Each row is where one point has got to under a steady rotation. How many ticks took it there?
The counts run from 0 to 146.
[ 92 175 112 120 128  94 156 133 104  82 121 102 107 136 161 143 104 111
 164 146 103  95 119 130 154 146 108 110 146 126 118 157  90 140 106  72
 136 123 122 161 148  80 101] : 58
[139 117 124  91 100 128 148 172 129 165 117 118 144 145 140 148 106 141
 154 153  81 105 130 101 150 188 134 145 143 168 116 176 121 145  98 108
 124 148 148 179 120  93  99] : 27
[125 151 124  98 115 158 142 135  77 137 128 125 169 164 161 138  61 114
 153 107 103 175 150 145 124 165 104 163 114 121 160 118 140 123  93  91
 138 130 137 200 129 135  98] : 37
[114 130 157  92 114 138 116 143 113  80  71 186 131 158 143 129  76 134
 156 160 113 122 136 127 143 181 134  82 160  90 144 128 158 118 114 117
 153  83 102 107 148 112 131] : 9
[117 126 145 101 136 170 129 172 109 154 154 145 123 126 124 113  85  86
 116 135 101 104 110  75  96 189 122 140 140 150  98 164 117 148 145 100
 118 113 136 149 121  58 153] : 79
[110 177 117  88 107 112 159 124  83  94 112 136  88 143 173 149  77  93
 133 158 127 116 140 157 124 171 112 103 142 131 113 152  93 120 121 107
 145  92 106 103 102 110 123] : 54
[ 90 138 136 113 138 136 121 133 137  92  68 146 133 154 134 123  98 152
 178 142  84  99 106 105 166 164 123  88 148 124 140 132 141 154  98 103
 137 105 143 159 177 116 126] : 12
[117 179 148  99 134 168 174 139 131 107  97 186 145 157 126  92  85 109
 129 113 119 168 140 136 130 162 138 142 129 101 127 125 124 116 131  84
 152  97  87 115 109 103 124] : 92
[ 99 128 119  77  86 148 148 180 116 104  72 143 106 153 154 131  68 114
 156 144 108 116 103 113 127 160  97 119 159 141 136 105 122 121 121 115
 139 119  88  72 124 146 126] : 107
[ 89 157 121 128 135 139 132 152 108 117 111 102 149 140 135 122 126 109
 196 152 124 117 121 107 150 131  96 135 130 122  94 111  98 126 102  64
 130 106 140 166 173  68 113] : 66
[112 172 122  94 105 165 151  99  97 130  96 160 111 123 154 142  70  86
 133 149 142 130 129 172 114 197 122 124 107 132 126 162 105 120 126 105
 129  82 149 133  93 140 146] : 47
[132 118 153  92 119 174 127 171 102 157 139 157 133 130 130 112  77  80
 114 143 124 110 128  89  90 191 115 143 139 141  97 150 116 126 142 103
 120 100 125 121 114  68 161] : 78
[123 139 130  70 113 154 127 146 110 116  42 153 126 178 136 126 111 133
 164 149 108 131 146 113 167 145 106  85 142 144 133  89 138 125  94 102
 125  83 130 128 151 142 136] : 15
[118 134 143  95 109 131 126 139  90  78  70 170 131 174 155 132  83 132
 150 139 108 131 148 134 147 175 131  90 164  87 147 113 162 126 110 116
 152  89 101 111 141 119 126] : 8
[ 94 148 144 109 133 135 131 157 130  99 115 139 139 116 140 141 111 116
 200 184 137 109 107 121 134 135 101 121 130 111  95 145  92 126 112  64
 129 100 120 153 161  61 122] : 64
[112 131 122 113 114 165 135 164  77 167 118  98 143 159 129  94 107  76
 132 125 111 110 155  85 118 172  93 151 140 144  95  94 114 130 110  96
 122 100 135 142 131  76 140] : 75
[ 74 128 114 138 125 147 160 146 151 108  72 129 125 136 137 117  74 127
 163 130  82  82  71 103 149 190 123 131 154 129 118 146 115 130 111 128
 151 128 127 117 139 121 120] : 103
[101 148 126 103 108 163 133 151  88 132  99 112 151 153 140 111 126  86
 180 157 147 130 161 112 144 130  84 136 132 117 102  78 100 111 102  76
 130  88 126 132 150  80 127] : 68
[108 149  97 117  95 124 115 178 130 176 114 113 151 135 109 126 117 121
 193 139  94 139 110 126 175 164 135 165 111 147 131 120 114 170 123  78
 132 135 123 159 133  98  88] : 119
[ 91 180 105 119 124  92 158 140  91  83 117  92 114 163 169 132 107  99
 168 148 107 109 130 129 146 139  96 113 152 128 118 131  96 134 101  69
 140 126 116 154 152  89  94] : 59
[102 188 143 120 149 111 126  98 109 121  91 161 111 150 131 123 119 125
 145 119  64 128 131 150 188 170 140 112 135 150 135 136 121 164  99  79
 132 101 170 167 134 120 125] : 142
[116 136 111  81 101 140 144 158 119 164  69 113 136 168 130 118 137 144
 156 139  89 112 148  97 176 166 116 114 134 180 113 117 115 147  86  98
 117 121 155 154 133 133 110] : 21
[ 97 166 154 125 143 171 167 120 159 107  91 192 150 119 111  88  77 131
 148 129 114 135 105 130 141 189 145 144 128 104 114 162 117 118 127  96
 146 120 106 128 111  91 128] : 94
[ 99 183  94 130 117 123 172  97  89 114 110 101 101 142 160 129  94  96
 130 112 104  99 122 153 144 197 109 109 131 146 125 158  86 142 106  96
 134 114 147 149 120 121 111] : 51
[101 174 116 119 122 149 155  92 115 123 109 131 101 117 148 151  86  99
 145 147 117  92 104 158 134 209 128 117 114 138 117 189  91 139 125 103
 127 107 155 148 107 115 133] : 49
[126 119 121 115  90 121  92 151  64 157 117 144 149 154 144 122  70  82
 148 116 108 142 154 153 133 198 127 164 134 110 144 104 151 135 121 119
 162 110 140 137 117 121 106] : 129
[117 150 104  62  83 137 134 199 110 142  91 131 123 153 135 135 103 113
 175 142 103 158 129 121 155 132 108 138 131 152 141  93 122 147 130  83
 129 123  87  97 134 134 101] : 114
[122 130 152  58 108 162 121 158 143 124  53 172 132 147 125 144 109 145
 171 182 109 120 122 109 151 157 126  95 141 151 117 129 130 132 108 109
 120  90 136 128 133 132 153] : 17
[ 86 174 122 117 126 100 149 134 115  83 131 118  96 120 165 151  98 117
 163 170 106  92  98 136 140 171 118 103 141 131 111 179  86 144 116  82
 138 124 130 155 140  82 111] : 57
[111 127 142  93 111 178 126 155 107 142 103 145 152 131 132 123 113  87
 176 185 157 121 137 109 120 157  98 141 122 126  81 120 106 112 128  94
 120  81 125 125 132  73 151] : 70
[117 167 156 113 157 160 150 151 137 119 148 180 130 130 113  98  73 119
 126 117  85 143 107 104 120 162 146 137 131 129 130 172 133 155 137  70
 136 124 112 168 120  68 126] : 87
[129 158 135  96 136 156 145 170  77 131 144 144 119 175 141  82  79  88
 104  91  88 137 157  95 112 157 121 142 145 145 137 119 137 144 134  79
 128 119 105 137 116  88 131] : 83
[109 182 106 110 111 169 157  84  77 131 100 127 134 150 154 121  82  87
 133 115 121 149 152 169 129 180 106 142 116 137 142 125 108 126 110  98
 129  93 156 158 109 151 130] : 45
[ 94 158 116 120 123 148 140 148  98 131 107  94 150 160 135 107 132  96
 187 153 123 127 151 115 155 128  86 137 130 120  95  89  98 119 103  69
 131  99 128 154 163  75 117] : 67
[112 137 121  94 107 141 138 153 142 153  67 112 133 152 120 132 133 145
 168 149  85 100 127  91 181 172 122 105 130 181 108 135 108 151  86  97
 116 120 157 165 142 123 122] : 20
[125 161 155  84 134 137 106 122  83 109 101 198 106 141 143 146  69  98
 138 147  99 152 141 161 135 172 132 107 133 126 150 125 145 149 126  92
 143  74 142 129 115 129 158] : 138
[ 89 148  97 100 102 132 136 189 123 133  94 109 113 151 139 125  98 124
 182 125  68 124  94 111 162 138 113 129 139 165 141 100 117 159 115  78
 131 138 112 131 158 130  98] : 112
[114 123 110 147 103 122 107 151  81 170 127 115 163 145 128 115  79 104
 163 119  82 126 138 134 152 207 137 173 132 117 143 118 140 162 117 109
 153 132 155 159 132 101  94] : 127
